[[135 154]
 [117 128]
 [121 153]
 [128 153]]
->
[[135 154]
 [117 128]
 [121 153]]

[[105 136]
 [111 129]
 [118 125]
 [145 124]
 [113 135]]
->
[[105 136]
 [111 129]
 [118 125]]

[[124 121 133 153]
 [123 124 140 134]
 [133 109 125 114]
 [128 118 132 148]
 [134 126 121 108]]
->
[[124 121]
 [123 124]
 [133 109]]

[[129 127 129]
 [128 130 128]
 [129 132 127]
 [158 131 140]
 [129 132 129]]
->
[[129 127]
 [128 130]
 [129 132]]

[[135 132 115 151]
 [119 141 144 131]
 [131 136 148 117]
 [114 115 116 141]]
->
[[135 132]
 [119 141]
 [131 136]]

[[150 139 138 100]
 [120 154 152 120]
 [120 146 133 114]]
->
[[150 139]
 [120 154]
 [120 146]]

[[110 129 157]
 [134 131 121]
 [137 139 135]]
->
[[110 129]
 [134 131]
 [137 139]]
---
[[132 143 158 100 121 119 138]
 [119 141 111 137 134 136 120]
 [125 146 116 131 128 141 122]
 [136 137 153 107 121 118 121]]
->
[[136 137 153 107 121 118 121]
 [132 143 158 100 121 119 138]
 [119 141 111 137 134 136 120]
 [125 146 116 131 128 141 122]]

[[103 143]
 [114 117]
 [149 139]
 [108 110]
 [149 136]]
->
[[149 136]
 [103 143]
 [114 117]
 [149 139]
 [108 110]]

[[136 106 137 132 127 123 133 133 118]
 [137 132 127 123 133 133 118 128 138]
 [133 133 118 128 138 122 128 136 113]
 [133 118 128 138 122 128 136 113 132]
 [106 137 132 127 123 133 133 118 128]
 [149 136 106 137 132 127 123 133 133]
 [127 123 133 133 118 128 138 122 128]
 [123 133 133 118 128 138 122 128 136]
 [132 127 123 133 133 118 128 138 122]
 [118 128 138 122 128 136 113 132 146]]
->
[[118 128 138 122 128 136 113 132 146]
 [136 106 137 132 127 123 133 133 118]
 [137 132 127 123 133 133 118 128 138]
 [133 133 118 128 138 122 128 136 113]
 [133 118 128 138 122 128 136 113 132]
 [106 137 132 127 123 133 133 118 128]
 [149 136 106 137 132 127 123 133 133]
 [127 123 133 133 118 128 138 122 128]
 [123 133 133 118 128 138 122 128 136]
 [132 127 123 133 133 118 128 138 122]]

[[125 118 121 132 124]
 [135 103 103 133 126]
 [131 138 147 111 133]
 [123 114 109 112 131]
 [130 146 156 118 131]
 [128 125 132 131 125]
 [111 126 128 120 131]
 [125 131 127 107 128]
 [136 146 155 108 132]
 [124 150 155 112 127]
 [141 121 122 112 132]]
->
[[141 121 122 112 132]
 [125 118 121 132 124]
 [135 103 103 133 126]
 [131 138 147 111 133]
 [123 114 109 112 131]
 [130 146 156 118 131]
 [128 125 132 131 125]
 [111 126 128 120 131]
 [125 131 127 107 128]
 [136 146 155 108 132]
 [124 150 155 112 127]]

[[121 142 126 147 127 103 141 128]
 [138 129 125 123 130 118 115 120]
 [119 131 130 130 140 122 116 129]
 [121 129 129 136 125 108 133 140]
 [119 141 133 134 135 137 123 116]
 [127 112 128 122 139 120 126 133]]
->
[[127 112 128 122 139 120 126 133]
 [121 142 126 147 127 103 141 128]
 [138 129 125 123 130 118 115 120]
 [119 131 130 130 140 122 116 129]
 [121 129 129 136 125 108 133 140]
 [119 141 133 134 135 137 123 116]]

[[124 141 129 130]
 [125 138 137 122]
 [106 116 141 130]
 [128 143 135 122]
 [132 137 152 103]
 [108 129 120 148]
 [127 156 113 142]]
->
[[127 156 113 142]
 [124 141 129 130]
 [125 138 137 122]
 [106 116 141 130]
 [128 143 135 122]
 [132 137 152 103]
 [108 129 120 148]]
---
[[137 134 131 117 141 112 133 146 125 129]
 [116 119 119 132 135 118 131 125 145 110]
 [147 147 144 129 107 135 109 124 111 156]
 [144 128 126 125 126 141 125 126 119 149]
 [121 117 118 148 120 137 122 120 136 112]]
->
[[147 147 144 129 107 135 109 124 111 156]
 [137 134 131 117 141 112 133 146 125 129]
 [144 128 126 125 126 141 125 126 119 149]
 [116 119 119 132 135 118 131 125 145 110]
 [121 117 118 148 120 137 122 120 136 112]]

[[139 126 136 124 124 121 122 127 130 123 126 125 128]
 [120 125 123 123 140 127 129 139 145 132 120 123 123]
 [134 113 115 141 154 152 139 137 100 141 109 135 128]
 [128 132 122 122 133 132 123 127 133 137 128 127 125]
 [130 128 131 130 129 127 127 127 129 119 125 129 126]]
->
[[128 132 122 122 133 132 123 127 133 137 128 127 125]
 [130 128 131 130 129 127 127 127 129 119 125 129 126]
 [139 126 136 124 124 121 122 127 130 123 126 125 128]
 [120 125 123 123 140 127 129 139 145 132 120 123 123]
 [134 113 115 141 154 152 139 137 100 141 109 135 128]]

[[130 147 126 142]
 [126 109 131 113]
 [130 107 140 129]
 [133 134 137 149]
 [133 117 142 144]
 [133 125 140 148]
 [127 150 120 135]
 [125 149 116 127]
 [124 115 125 108]
 [132 111 142 137]
 [128 106 136 120]
 [132 142 131 147]]
->
[[127 150 120 135]
 [125 149 116 127]
 [130 147 126 142]
 [132 142 131 147]
 [133 134 137 149]
 [133 125 140 148]
 [133 117 142 144]
 [124 115 125 108]
 [132 111 142 137]
 [126 109 131 113]
 [130 107 140 129]
 [128 106 136 120]]

[[130  99 115 103 134]
 [121 119 117 121 133]
 [157 109 148 119 126]]
->
[[121 119 117 121 133]
 [157 109 148 119 126]
 [130  99 115 103 134]]

[[124 125 123 145 127 125 130 121 129 120 142 128 127 143 128]
 [119 130 123 134 131 153 121 122 128 124 137 128 120 136 128]
 [130 123 137 123 124 123 125 140 129 128 119 125 128 120 128]
 [121 131 127 133 132 131 125 124 129 125 131 128 123 133 130]]
->
[[121 131 127 133 132 131 125 124 129 125 131 128 123 133 130]
 [119 130 123 134 131 153 121 122 128 124 137 128 120 136 128]
 [124 125 123 145 127 125 130 121 129 120 142 128 127 143 128]
 [130 123 137 123 124 123 125 140 129 128 119 125 128 120 128]]

[[132 136 124 133 123 124 132 131 131 128]
 [117 121 132 124 141 135 113 128 133 122]
 [144 125 123 134 143 127 131 106 131 128]]
->
[[132 136 124 133 123 124 132 131 131 128]
 [144 125 123 134 143 127 131 106 131 128]
 [117 121 132 124 141 135 113 128 133 122]]
---
[[120 123 134]
 [130 141 127]
 [137 141 121]
 [141 102 127]]
->
[[141 102 127]
 [137 141 121]
 [130 141 127]
 [120 123 134]]

[[123 119 135 127 118 128 128 116 105 119 117 133 135 143 131]
 [135 133 129 132 135 115 137 125 144 144 122 130 116 129 125]
 [118 120 133 129 125 142 127 132 105 106 141 119 140 138 129]
 [144 132 132 135 135 109 134 120 138 134 117 126 126 134 130]]
->
[[144 132 132 135 135 109 134 120 138 134 117 126 126 134 130]
 [135 133 129 132 135 115 137 125 144 144 122 130 116 129 125]
 [123 119 135 127 118 128 128 116 105 119 117 133 135 143 131]
 [118 120 133 129 125 142 127 132 105 106 141 119 140 138 129]]

[[132 129 126]
 [120 127 137]
 [125 124 156]
 [145 130 116]
 [136 128 130]
 [116 127 137]]
->
[[145 130 116]
 [136 128 130]
 [132 129 126]
 [125 124 156]
 [120 127 137]
 [116 127 137]]

[[117 109 124 132 132 125 135 143 135 121 120 131 104 127]
 [119 109 123 133 139 133 126 141 136 119 122 132 103 126]]
->
[[119 109 123 133 139 133 126 141 136 119 122 132 103 126]
 [117 109 124 132 132 125 135 143 135 121 120 131 104 127]]

[[131 116 125 106 138 133 129 135 118]
 [133 116 127 121 130 136 128 130 114]]
->
[[133 116 127 121 130 136 128 130 114]
 [131 116 125 106 138 133 129 135 118]]

[[111 145 122 123 126 120 125 130]
 [105 126 134 123 127 131 121 130]
 [114 138 125 129 128 148 121 133]
 [128 134 129 131 127 112 133 130]
 [127 117 126 124 130 135 133 125]
 [145 126 125 130 128 108 134 123]]
->
[[145 126 125 130 128 108 134 123]
 [128 134 129 131 127 112 133 130]
 [127 117 126 124 130 135 133 125]
 [114 138 125 129 128 148 121 133]
 [111 145 122 123 126 120 125 130]
 [105 126 134 123 127 131 121 130]]

[[125 138 129 127 133 120 128 133 125]
 [132 137 131 109 123 130 137 127 131]
 [118 130 124 158 147 109 113 142 115]]
->
[[132 137 131 109 123 130 137 127 131]
 [125 138 129 127 133 120 128 133 125]
 [118 130 124 158 147 109 113 142 115]]
---
[[126 127 124 122]
 [128 126 123 125]
 [128 128 127 127]
 [128 128 127 127]
 [113 135 151 132]]
->
[[128 126 123]
 [128 128 127]]

[[132 143 152]
 [129 144 139]
 [137 121 137]
 [125 116 122]]
->
[[129 144 139]
 [137 121 137]]

[[154 123 113 132 122]
 [145 135 127 104 122]
 [115 137 114 134 134]]
->
[[145 135 127]
 [115 137 114]]

[[118 135 132 121 128]
 [135 140 104 136 118]
 [138 101 130 132 126]
 [120 141 120 132 133]]
->
[[135 140 104]
 [138 101 130]]

[[138 123 144 144 112]
 [126 125 127 123 124]
 [154 144 153 101 141]]
->
[[126 125 127]
 [154 144 153]]

[[107 151 157 148 106]
 [128 128 128 128 128]
 [111 113 122 110 112]
 [128 128 128 128 128]]
->
[[128 128 128]
 [111 113 122]]

[[106 157 122 108 120]
 [119 132 123 136 131]
 [137 120 139 127 122]
 [121 139 133 119 121]]
->
[[119 132 123]
 [137 120 139]]

[[104 110 106]
 [124 125 124]
 [125 126 125]]
->
[[124 125 124]
 [125 126 125]]

[[113 120 154 119 126]
 [135 139 131 108 127]
 [127 134 108 111 141]
 [153 138 119 116 133]]
->
[[135 139 131]
 [127 134 108]]
